One turning vector, and how many steps it has turned
The counts run from 0 to 138.
[ 18  -4  -5  -1  -5   8 -17  -6  34  -1  -3  -1   9   6  16   2  -3  10
  24  -1 -12  13 -10   6 -17  33   4   6  17  -3 -17  11  39   7]  42
[ -8   1 -13   5 -19  15  25  -2 -23  -3  23  19  19 -10  -2 -27   8   6
   1  -7  21 -24   2   2  -7  15  29  10  -8  -6   3   7  -9  -3]  98
[ -8   0 -17  12 -13  19  32 -15 -23   2  30   8   8  -2  -2 -20  14   4
  -3  -5  10 -17   4  -6  -6  22  24   8 -17  -2  -2  19 -27  -5]  99
[  4  -6 -12   0   6  26 -13  36  -1   5  12  16  23  17   7  13 -14  17
   7  -4 -24  11 -24  21   0  -4  15   4  -1   9  -6  11 -10  -1]  23
[-18  -9  -8  -9 -12  27 -13  27   9  -1   2  -5 -11   9 -16 -27  -1  -6
 -14  10   3  -9  -1  12  -4  15  17  21 -12  24   3  25  -6   9]  3
[ -7   3 -13   5  -6  18 -15  24  -8 -11   5  20  23   6   6  14 -16  23
   6  -5   6 -24 -19  23   3   1  30  22  -2  -1   8 -13   5  -8]  25
[ -9  19   3  -3  -6  -4 -16  19 -14   8   7   9  -3  -9   7  -6  -9  33
  31  14   6 -12 -13  -3 -18  14  14   3  -4  -7   4   6  13  37]  138
[-11 -38 -29   3 -20  -2 -11  19   4  -5  13  17  16  32  -7  13   0   7
  -5 -18 -19   2 -19   2  17   1  14   5   2  10 -13  14 -10 -13]  21
[ -4   3   0 -18 -21   7 -34  21   6  11  -8   6   2  15 -10 -28   4  -7
  -5   1  19   1  -9  14 -14  17   6  23  24   6  -2  26  18   5]  1
[-21  -6 -22  -8  -4   8  -2  28 -10   0   5  28  11  13  18 -25  16   1
  21   9 -16   0   0  12 -20 -15 -10   5  23   5   2   9   9  13]  12
[-11 -11  -5   2   9  -4   6  13  -9  -4  -2   9  10  -8  18 -11  -4  -1
  30   2  22  -6   9 -13 -30  14  23 -17  17  12  22   1  18  13]  55
[  5   9  -6   1   7  44   0   0   8   1   4   9  17   8   3  -1  12   5
  -3  20  16  -2 -16  33 -25   9  18  20   7   0   0  11  18  -8]  108
[-20  -4 -16   7 -15   2  -6   4 -18  -7   8  11   1   1  -4 -25   3   6
 -19 -25  -4 -18  -6  -9  32  29  14   2  26 -22  -9   7   6 -18]  92
[ -9 -18   1 -13  -8   7 -21  17  -6 -23  22  16  19  -3   6 -33  -6  -1
 -22 -18  -3  -3 -15   1   4  26  12   8 -10  23  -5  -2  19 -10]  86
[-19 -29 -29  -6   1  13 -10  22  12 -13  -5  12   3  -2   1  -3  23  -2
  10  19  13 -11  -4   9  -6   0   6   5  33 -27   1   4  17  15]  115
[  7 -23 -23  -5 -27   7   5 -10  10   4   9  15  14  22 -16 -13   8  -8
  -6  -3  20   5  -8  -1  -6  11  23  11  10  -9 -17  34   8  -7]  104
[  7 -10 -11  16 -24  -7   5 -34  18 -12   9   4   9  11   8   9  10  15
  18   1  11 -15   1  -4  -2  33  20  23 -19  -3  -5  -9  13  -6]  38
[-20  -5 -23  -2  -1   8   0  24  -1   2   6  16  -1  16  16 -24  19   4
  18  15 -33   7   2  12  -7  -9 -14   5  24  -1  -5  22  -8  14]  11
[  3 -25 -24  -2 -14  22   8   0  19   5  17   6  14  19 -22 -16   9  -8
 -12   1   7  11  -9   3  -8  12  25   1   2   3 -22  40  -6   5]  105
[  6  -1   1  -3  -4 -10 -23   0  -1 -11  12  17  14  10  22 -26  12   7
 -10  -5 -34  29 -19   8   5  21 -16  -8   9   8 -19  17   7  -4]  83
[-24   1  -8  11  -8 -28 -24  18   3 -30   8  19  -4   4  -8 -36   8  -4
  -3  14   8   3  -2  -6   2   4  23  -2   1  -6   8  10   7  31]  74
[ 11 -11  -8  21 -10   2   2 -26  31  -2   2  -9  -8  18  12  10   8  11
  18  -3 -24  11  -3  -4  -2  36   6   7  -6   2 -22  18   6   5]  40
[-15 -41 -23   6  -9 -25   0 -12  -1 -15   2  12   1   6   9  21  37  10
  10   4  10 -17  -9   0  -2  22   0  -4  12  -1   9  -4 -10  -6]  122
[ -5  -9   1  18  15  35   7   4  21  -9   4 -24  -7  -5  18   7  -7  10
   9   4 -19  -5   8   4 -10  42  19   3 -11  23   2   0   7   8]  46
[ -8  13 -12  -5 -11  17  14  10 -27   0  21  28  24 -16   4 -30   1   7
   9  -9  21 -22  -1   3 -18   8  23   6   7 -14   2   8   4   4]  97
[  8  -5 -24  -3 -22   5   6 -16   2  13   5  21  16  18  -6 -12  19   0
   0   0  20   1 -11   6 -10  15  18  14  26 -22 -14  27  13 -13]  103
[  2 -29  -8 -21  -3  -5 -27  22   3  -4   8  22  23  -5   0  18   4  17
  14   1  12 -10 -27   9 -16  17   9  -1   1  19  10  -3   9   1]  127
[ -9   6   7  10   5  31  -4   7 -17 -14  20   0   9  -3  12 -19  -1   9
 -25 -10 -27  -4 -11  14  10  33   7   1 -14  22  -2   2 -11 -14]  88
[ -5  19 -10  -7  -3  26  10  18 -20   5  15  26  23 -18  10 -30  -7  12
  11  -6  -1  -5  -5  10 -13   9  15  -5  20 -20  -8  16   4   8]  96
[  7 -30  -8 -13   3  -9 -14  15   8   8   2  17  12   7  12  28  13  22
  18  -2 -26  17 -29  11 -16  15 -10 -15  17  13  -3  17  -4   5]  125
[-13  14  -7   3  -7  10 -11   0 -23  -5  -5  13   4  -2  12 -22   2  12
 -15 -19   3 -23 -12  -2  22  29  13  10  28 -20  -1  -8  10 -28]  91
[ -3  -8   2   4  11  12 -12  11  -8   5   1  -3  -2   1   1  36  -3  35
   5  -1 -14 -10 -25  11  -1  29  13   4 -20  24  12   2 -24  -1]  130
[-15  27  -1  17   4 -27 -31   8  -7  -8 -13  11 -11   6   5 -16   8   4
   1  22  -3  17 -15  12   5   4   9   2  28 -20  15  12   9  13]  72
[-12  -6 -22  12  13  27  -2   5  18   4 -11  -3  -9   8   4  12  30   5
  -1  20 -19   9  -5  23  -1  11  -4   2  33 -22  -2  14   0   5]  113
[  6 -15 -12  22 -18  -7   7 -38  27 -12   5  -6  -2  17   6  10  14  12
  16  -1  -7  -1  -4  -9   0  41  14  15 -18  -2 -15   5   2   1]  39
[  3  15   5 -15 -18   4 -30   7   4  21 -14   3  -3  20  -2 -17  12  -4
   1   1  -1  13 -15  18 -13  22  -7  14  23   1 -10  38   7   1]  0
[-14 -24 -18  16   2  -4   1  -5   5 -11 -15 -14 -16   4  11   2   5   1
  16  -2   6 -18  12 -23   9  39  18  -6  30  -8   8  -2  21  -3]  50
[-10 -14 -10   4 -11 -13 -18  19   7   3   2  -4 -19   2 -15   6  -9  26
  15  -2 -12 -11 -19 -19  16  22  19 -10  -2  -8  -5  18 -15  26]  135
[  3 -28  -7  -2  -6  19  -9   9  32 -19   6  -7   6   4   5  -1 -15   1
  12  -2   8  -6  -5  -5  -8  29  24   7  -1  13  -4  -2  40  12]  44
[-14 -15 -20  21   9  28   4  -4  14  -3 -10 -11 -15  10  -4  12  28   2
 -11  22 -13  -2  -9  17  13  14   7   6  20 -13  -4  19 -11  -4]  112
[-14  26   3  27  12 -16 -24   4  -5  -3 -12   2 -15  12   4 -10  12  10
  -3  23 -12  19 -15  13  10  13   7  -3  15 -15   8  21  -9  10]  71
[  1   9   0   1   1  -5 -29   4 -11  13 -14   2  -8   2   9  29   6  38
  15   2  -2 -14 -32   8  -1  38   6   7  13  -5  12   0   1  -5]  132
